[[116 116 127 125 138 119 145 121 134 121 122 124 131 136 131 145]
 [108 108 112 113 140 103 152 109 125 112 103 143 109 128 128 146]
 [130 130 137 134 122 139 115 134 131 130 143 101 144 131 121 121]
 [147 147 129 133 115 139 108 138 117 140 134 148 119 113 130 104]
 [115 115 122 121 140 116 146 118 137 119 117 129 128 139 132 147]
 [143 143 128 132 120 136 116 136 122 138 132 143 122 119 131 113]]
|
[[108 108 112 113 140 103 152 109 125 112 103 143 109 128 128 146]
 [147 147 129 133 115 139 108 138 117 140 134 148 119 113 130 104]
 [143 143 128 132 120 136 116 136 122 138 132 143 122 119 131 113]]

[[120 149 130 112 128 103 128 123 149 110 134 128 149 112 109]
 [130 119 128 144 130 126 131 130 131 128 137 128 116 147 158]]
|
[[130 119 128 144 130 126 131 130 131 128 137 128 116 147 158]]

[[123 137 130 130 122 111 129]
 [126 110 133 133 139 124 124]
 [128 114 128 129 152 129 124]
 [130 133 128 127 127 132 142]
 [131 131 131 130 117 139 129]
 [124 121 125 129 129 111 124]
 [129 118 128 127 133 138 109]
 [125 143 124 120 121 137 144]
 [124 124 125 127 132 134 121]
 [130 133 128 125 113 137 127]
 [130 139 130 128 117 136 128]]
|
[[126 110 133 133 139 124 124]
 [130 133 128 127 127 132 142]
 [124 121 125 129 129 111 124]
 [125 143 124 120 121 137 144]
 [130 133 128 125 113 137 127]]

[[127 115 121 117 111 121 138 119 131 122 116 134]
 [123 120 123 133 119 132 140 144 137 114 130 123]
 [129 126 133 124 127 125 135 142 125 133 122 119]
 [107 117 122 120 131 113 135 133 133 122 128 141]]
|
[[123 120 123 133 119 132 140 144 137 114 130 123]
 [107 117 122 120 131 113 135 133 133 122 128 141]]

[[130 133]
 [120 110]
 [155 132]
 [133 147]
 [101 128]
 [143 111]
 [154 123]
 [118 151]
 [122 134]
 [122 131]
 [144 152]]
|
[[120 110]
 [133 147]
 [143 111]
 [118 151]
 [122 131]]

[[125 148]
 [128 138]
 [123 101]
 [124 101]
 [124 106]
 [125 148]]
|
[[128 138]
 [124 101]
 [125 148]]
---
[[143 100]
 [144 125]]
|
[100 144]

[[134 142 117]
 [119 136 136]
 [126 123 139]
 [120 117 106]
 [137 149 131]]
|
[117 136 126]

[[134 109]
 [106 156]
 [150 135]
 [142 147]
 [155 149]]
|
[109 106]

[[104 122  99 146]
 [104 108 147 110]
 [156 115 147 109]
 [ 99 105 147 110]]
|
[146 147 115  99]

[[121 122]
 [151 133]
 [126 118]
 [157 124]]
|
[122 151]

[[127 134 138 120]
 [129 139 125 103]]
|
[120 125]

[[147 114 137 124 150]
 [111 145 149 123 135]
 [107 148 145 126 128]
 [136 128 108 143 107]]
|
[150 123 145 128]

[[119 128 128 151]
 [115 119 130 139]
 [131 134 114 154]]
|
[151 130 134]

[[146  98 156]
 [146 100 139]
 [109 158 103]
 [110 157 114]
 [110 156 118]]
|
[156 100 109]
---
[[128 128 128 128 128 128 128 132 146 156 146 133 128 128 128 128]
 [128 128 128 132 144 156 147 133 129 129 128 128 127 128 128 128]
 [128 128 128 128 128 128 128 128 128 128 130 140 154 152 137 129]
 [134 149 155 143 131 128 128 128 128 128 128 128 128 128 128 129]
 [146 156 145 132 129 128 128 128 128 128 128 128 127 128 129 133]]
|
[[146 134 128 128 128]
 [156 149 128 128 128]
 [145 155 128 128 128]
 [132 143 128 132 128]
 [129 131 128 144 128]
 [128 128 128 156 128]
 [128 128 128 147 128]
 [128 128 128 133 132]
 [128 128 128 129 146]
 [128 128 128 129 156]
 [128 128 130 128 146]
 [128 128 140 128 133]
 [127 128 154 127 128]
 [128 128 152 128 128]
 [129 128 137 128 128]
 [133 129 129 128 128]]

[[116 116 129 125 124 117 147 121 116 128 131]
 [115 119 132 125 123 117 151 120 116 128 132]
 [130 126 126 116 128 124 127 133 125 133 120]
 [130 126 128 117 128 124 126 132 124 132 121]
 [116 116 130 124 125 118 146 122 116 129 131]
 [123 115 118 115 122 120 137 134 128 131 119]]
|
[[123 116 130 130 115 116]
 [115 116 126 126 119 116]
 [118 130 128 126 132 129]
 [115 124 117 116 125 125]
 [122 125 128 128 123 124]
 [120 118 124 124 117 117]
 [137 146 126 127 151 147]
 [134 122 132 133 120 121]
 [128 116 124 125 116 116]
 [131 129 132 133 128 128]
 [119 131 121 120 132 131]]

[[126 131 130 129 123 131 124 128 126]
 [130 123 127 122 135 124 136 127 126]
 [128 130 130 128 126 133 127 128 124]
 [127 121 129 146 142 107 126 130 153]
 [126 131 133 128 123 129 123 128 125]
 [126 127 133 136 131 118 124 129 138]
 [126 114 136 132 147 102 137 127 144]
 [126 120 133 136 140 111 130 128 143]]
|
[[126 126 126 126 127 128 130 126]
 [120 114 127 131 121 130 123 131]
 [133 136 133 133 129 130 127 130]
 [136 132 136 128 146 128 122 129]
 [140 147 131 123 142 126 135 123]
 [111 102 118 129 107 133 124 131]
 [130 137 124 123 126 127 136 124]
 [128 127 129 128 130 128 127 128]
 [143 144 138 125 153 124 126 126]]

[[123 101 105]
 [120 137 121]]
|
[[120 123]
 [137 101]
 [121 105]]

[[135 124 126 122 128 140 133]
 [127 139 120 127 139 113 112]
 [137 127 131 139 135 140 135]
 [145 136 132 133 130 139 130]
 [113 120 126 122 105 119 124]
 [113 129 126 120 105 122 125]
 [126 126 123 120 131 106 121]
 [118 140 131 111 115 134 130]]
|
[[118 126 113 113 145 137 127 135]
 [140 126 129 120 136 127 139 124]
 [131 123 126 126 132 131 120 126]
 [111 120 120 122 133 139 127 122]
 [115 131 105 105 130 135 139 128]
 [134 106 122 119 139 140 113 140]
 [130 121 125 124 130 135 112 133]]

[[133 120 126 135 129]
 [127 135 129 130 126]
 [144 134 126 131 132]
 [145 142 116 111 131]
 [122 134 131 117 133]
 [153 136 125 130 109]
 [131 143 132 143 121]
 [129 124 130 127 129]
 [123 134 138 132 140]
 [125 125 130 126 130]
 [115 107 123 118 134]
 [147 115 154 135 141]]
|
[[147 115 125 123 129 131 153 122 145 144 127 133]
 [115 107 125 134 124 143 136 134 142 134 135 120]
 [154 123 130 138 130 132 125 131 116 126 129 126]
 [135 118 126 132 127 143 130 117 111 131 130 135]
 [141 134 130 140 129 121 109 133 131 132 126 129]]

[[119 138 126 121 129 126 118 135]
 [150 145 132 120 112 129 123 113]
 [126 133 122 122 125 131 129 130]
 [126 132 128 126 129 127 126 130]
 [129 126 127 129 129 124 126 127]
 [146 128 143 127 130 122 121 116]
 [129 122 129 125 127 132 132 129]
 [130 128 128 125 126 125 129 123]
 [133 132 134 124 132 127 127 121]
 [130 123 128 126 129 127 127 127]
 [129 125 129 128 128 125 128 127]]
|
[[129 130 133 130 129 146 129 126 126 150 119]
 [125 123 132 128 122 128 126 132 133 145 138]
 [129 128 134 128 129 143 127 128 122 132 126]
 [128 126 124 125 125 127 129 126 122 120 121]
 [128 129 132 126 127 130 129 129 125 112 129]
 [125 127 127 125 132 122 124 127 131 129 126]
 [128 127 127 129 132 121 126 126 129 123 118]
 [127 127 121 123 129 116 127 130 130 113 135]]
